(in the rows, 128 means zero)
Each path below is one point turned by a fixed rotation once a step. After each direction that follows a path, write how fast that rotation turns it, in degrees a step (0 if it stays still).
Each turn is a multiple of 5 degrees from 10 to 175, or 0.
Each row of a path follows its step; steps can be skipped.
Path 1:
step 2: [131 125 121 128 124 116 126 156 119 129 129 127 118 129 135 130 111 116
 124 120 122 137 124 135 129 117 119 112 122 135 124 129 132 141 122 130
 125 120 129 144 123 128 128 124 134 125 141 144 123 136 139 134 123 127
 133 130 139 115 138]
step 5: [109 132 138 127 126 143 126 130 119 132 132 124 127 129 133 136 135 117
 136 139 128 128 128 135 124 136 143 121 130 115 140 139 125 137 121 134
 116 121 126 122 141 123 129 129 134 118 127 133 130 116 126 125 125 132
 143 141 125 110 106]
step 12: [136 132 124 136 119 137 115 132 136 132 117 113 117 125 132 120 131 125
 122 137 123 122 140 125 136 124 131 156 125 111 125 123 123 125 128 123
 125 117 132 136 124 134 114 122 132 141 116 129 107 117 121 127 125 138
 126 132 129 131 133]
step 13: [128 126 139 127 125 124 133 119 124 124 128 128 131 119 116 137 122 131
 137 115 122 125 103 130 138 105 119 127 133 132 129 123 117 130 113 148
 131 139 124 130 122 120 129 136 119 123 130 141 133 132 141 134 128 143
 121 125 136 126 133]
step 20: [126 119 126 129 145 123 121 135 125 116 124 129 137 125 136 119 130 132
 133 141 120 142 140 131 137 135 126 123 124 129 121 132 141 143 132 136
 125 133 116 147 113 112 142 129 130 126 130 144 130 128 129 138 132 116
 116 128 128 138 121]
step 21: [119 141 133 146 124 126 123 123 134 134 119 135 123 125 114 123 124 109
 116 136 123 130 134 120 128 127 127 124 127 128 123 132 135 117 133 129
 136 117 125 137 140 140 124 136 126 130 131 115 124 111 145 105 129 134
 133 117 130 122 126]
step 27: [126 134 127 133 119 132 127 128 129 120 135 153 127 120 129 117 122 131
 114 110 125 130 123 124 141 127 114 133 129 135 116 134 134 121 125 124
 126 114 128 133 139 144 120 135 131 117 122 132 140 125 133 128 132 116
 132 124 113 148 131]
step 36: [111 116 132 129 126 147 126 122 143 121 135 124 137 114 124 121 127 135
 139 111 124 131 127 124 134 115 136 140 139 121 133 120 133 119 114 141
 116 125 120 131 130 120 138 123 129 111 128 135 136 125 128 122 116 132
 129 120 127 134 135]
Directions:
[133 129 126 128 130 126 127 130 130 129 128 127 127 125 127 127 131 129
 126 129 125 130 131 126 125 129 130 127 129 132 130 128 126 127 125 124
 128 128 128 132 124 128 127 126 127 125 127 129 127 126 125 131 125 129
 127 131 123 126 131]	175
[127 128 131 129 128 126 125 134 127 128 127 127 129 127 130 129 132 131
 129 130 125 129 133 129 128 128 128 127 127 131 125 130 126 128 128 126
 128 130 129 127 128 128 127 124 128 129 126 127 130 133 127 125 130 130
 126 128 131 129 122]	125
[130 127 124 126 127 126 128 132 126 126 128 125 126 126 125 131 125 128
 125 127 126 126 128 128 124 130 128 127 129 129 126 129 129 134 127 128
 128 126 126 126 129 129 128 131 129 128 129 129 128 127 129 122 128 129
 123 126 126 127 128]	155
[129 130 128 129 133 129 127 127 129 131 132 130 132 126 127 130 128 131
 130 127 126 126 129 133 128 126 126 124 129 129 132 126 128 128 125 130
 131 127 126 126 128 127 129 126 127 128 130 126 125 130 131 126 126 128
 126 128 129 124 128]	170
[128 126 131 123 128 129 131 129 127 128 130 127 126 126 126 126 128 131
 127 131 127 130 129 129 130 126 125 128 131 133 126 128 132 126 132 132
 124 127 126 125 128 127 127 130 124 125 124 130 127 131 128 129 127 128
 127 127 125 128 129]	155
[127 126 132 127 126 128 127 130 127 126 132 127 126 125 128 130 126 129
 128 130 129 125 128 129 128 129 130 130 133 125 132 123 128 128 124 128
 128 130 125 133 130 128 128 126 127 131 125 128 126 129 124 131 129 130
 125 126 131 128 130]	60
[128 132 129 126 130 129 125 133 129 128 127 129 123 128 125 128 129 131
 129 131 128 128 126 131 131 129 127 128 126 128 130 125 132 129 127 128
 128 128 134 128 128 129 129 131 130 128 128 127 130 126 126 126 127 129
 133 129 130 126 129]	110
